[[124 126]
 [124 120]
 [129 136]
 [111 106]
 [146 146]
 [141 144]
 [144 131]
 [122 121]
 [103 110]]
->
[[103 110]
 [122 121]
 [144 131]
 [141 144]
 [146 146]
 [111 106]
 [129 136]
 [124 120]
 [124 126]]

[[111 158 132 123 134 130 144 107 124 129 140]
 [123 101 117 121 152 118 125 135 122 124 145]
 [114 124 141 108 149 107 149 121 132 133 138]
 [146 124 128 151 111 152 116 153 112 108 116]
 [123 127 118 121 148 119 126 118 144 146 149]]
->
[[123 127 118 121 148 119 126 118 144 146 149]
 [146 124 128 151 111 152 116 153 112 108 116]
 [114 124 141 108 149 107 149 121 132 133 138]
 [123 101 117 121 152 118 125 135 122 124 145]
 [111 158 132 123 134 130 144 107 124 129 140]]

[[140 151 114]
 [149 142 120]
 [120 148 115]
 [133 100 125]
 [115 137 129]
 [124 115 119]
 [106 110 149]
 [125 116 116]]
->
[[125 116 116]
 [106 110 149]
 [124 115 119]
 [115 137 129]
 [133 100 125]
 [120 148 115]
 [149 142 120]
 [140 151 114]]

[[107 133 149 151 111 138]
 [135 126 121 151 133 125]
 [133 127 123 151 132 126]
 [106 133 150 151 110 139]
 [131 127 125 151 131 126]
 [123 129 133 151 124 130]]
->
[[123 129 133 151 124 130]
 [131 127 125 151 131 126]
 [106 133 150 151 110 139]
 [133 127 123 151 132 126]
 [135 126 121 151 133 125]
 [107 133 149 151 111 138]]

[[142 118 119 113 128 136 100 126 125 140]
 [129 127 136 143 138 113 151 126 144 128]
 [126 131 130 131 137 113 140 132 111 113]
 [123 134 138 130 110 129 129 112 117 130]
 [112 125 151 132 140 126 136 138 134 118]]
->
[[112 125 151 132 140 126 136 138 134 118]
 [123 134 138 130 110 129 129 112 117 130]
 [126 131 130 131 137 113 140 132 111 113]
 [129 127 136 143 138 113 151 126 144 128]
 [142 118 119 113 128 136 100 126 125 140]]

[[137 141 126 120 125 114 125 113 133 145 114]
 [149 138 155 113 145 118 121 121 112 122 118]]
->
[[149 138 155 113 145 118 121 121 112 122 118]
 [137 141 126 120 125 114 125 113 133 145 114]]

[[140 135 131 130 124 133 133 131 134]
 [137 133 118 123 117 131 133 131 134]
 [128 143 103 120 106 145 146 143 157]
 [120 114 122 122 118 118 126 119 118]
 [119 136 136 122 125 135 134 134 138]
 [137 118 141 123 134 124 128 119 121]
 [132 138 124 128 119 139 143 137 142]
 [135 111 132 125 125 120 124 112 114]
 [128 127 125 124 122 132 134 127 132]
 [128 131 145 125 135 133 130 127 135]]
->
[[128 131 145 125 135 133 130 127 135]
 [128 127 125 124 122 132 134 127 132]
 [135 111 132 125 125 120 124 112 114]
 [132 138 124 128 119 139 143 137 142]
 [137 118 141 123 134 124 128 119 121]
 [119 136 136 122 125 135 134 134 138]
 [120 114 122 122 118 118 126 119 118]
 [128 143 103 120 106 145 146 143 157]
 [137 133 118 123 117 131 133 131 134]
 [140 135 131 130 124 133 133 131 134]]

[[152 124 122 131 121 129 144]
 [151 134 107 132 131 119 134]
 [137 151 121 139 123 121 130]
 [146  98 134 122 126 130 136]
 [143 134 121 132 127 126 138]
 [147 114 129 132 125 120 147]
 [146 136 121 139 127 117 140]
 [148 127 116 137 138 121 136]
 [147 114 119 128 132 124 145]
 [147 101 130 123 129 132 140]
 [145 125 122 134 130 130 141]
 [141 128 139 128 113 136 136]]
->
[[141 128 139 128 113 136 136]
 [145 125 122 134 130 130 141]
 [147 101 130 123 129 132 140]
 [147 114 119 128 132 124 145]
 [148 127 116 137 138 121 136]
 [146 136 121 139 127 117 140]
 [147 114 129 132 125 120 147]
 [143 134 121 132 127 126 138]
 [146  98 134 122 126 130 136]
 [137 151 121 139 123 121 130]
 [151 134 107 132 131 119 134]
 [152 124 122 131 121 129 144]]
---
[[149 126 115 125]
 [139 138 106 133]
 [106  99 158 148]]
->
[[149 126]
 [139 138]]

[[130 126 132]
 [151 137 122]]
->
[[130 126]
 [151 137]]

[[147 147]
 [116 127]
 [120 126]
 [107 105]]
->
[[147 147]
 [116 127]]

[[148 127 136 101]
 [137 154 109 110]
 [137 101 113 132]]
->
[[148 127]
 [137 154]]

[[106 136 128]
 [129 137 139]]
->
[[106 136]
 [129 137]]

[[128 115 155 141]
 [146 110 120 101]
 [153 112 155 137]
 [121 147 101 126]]
->
[[128 115]
 [146 110]]
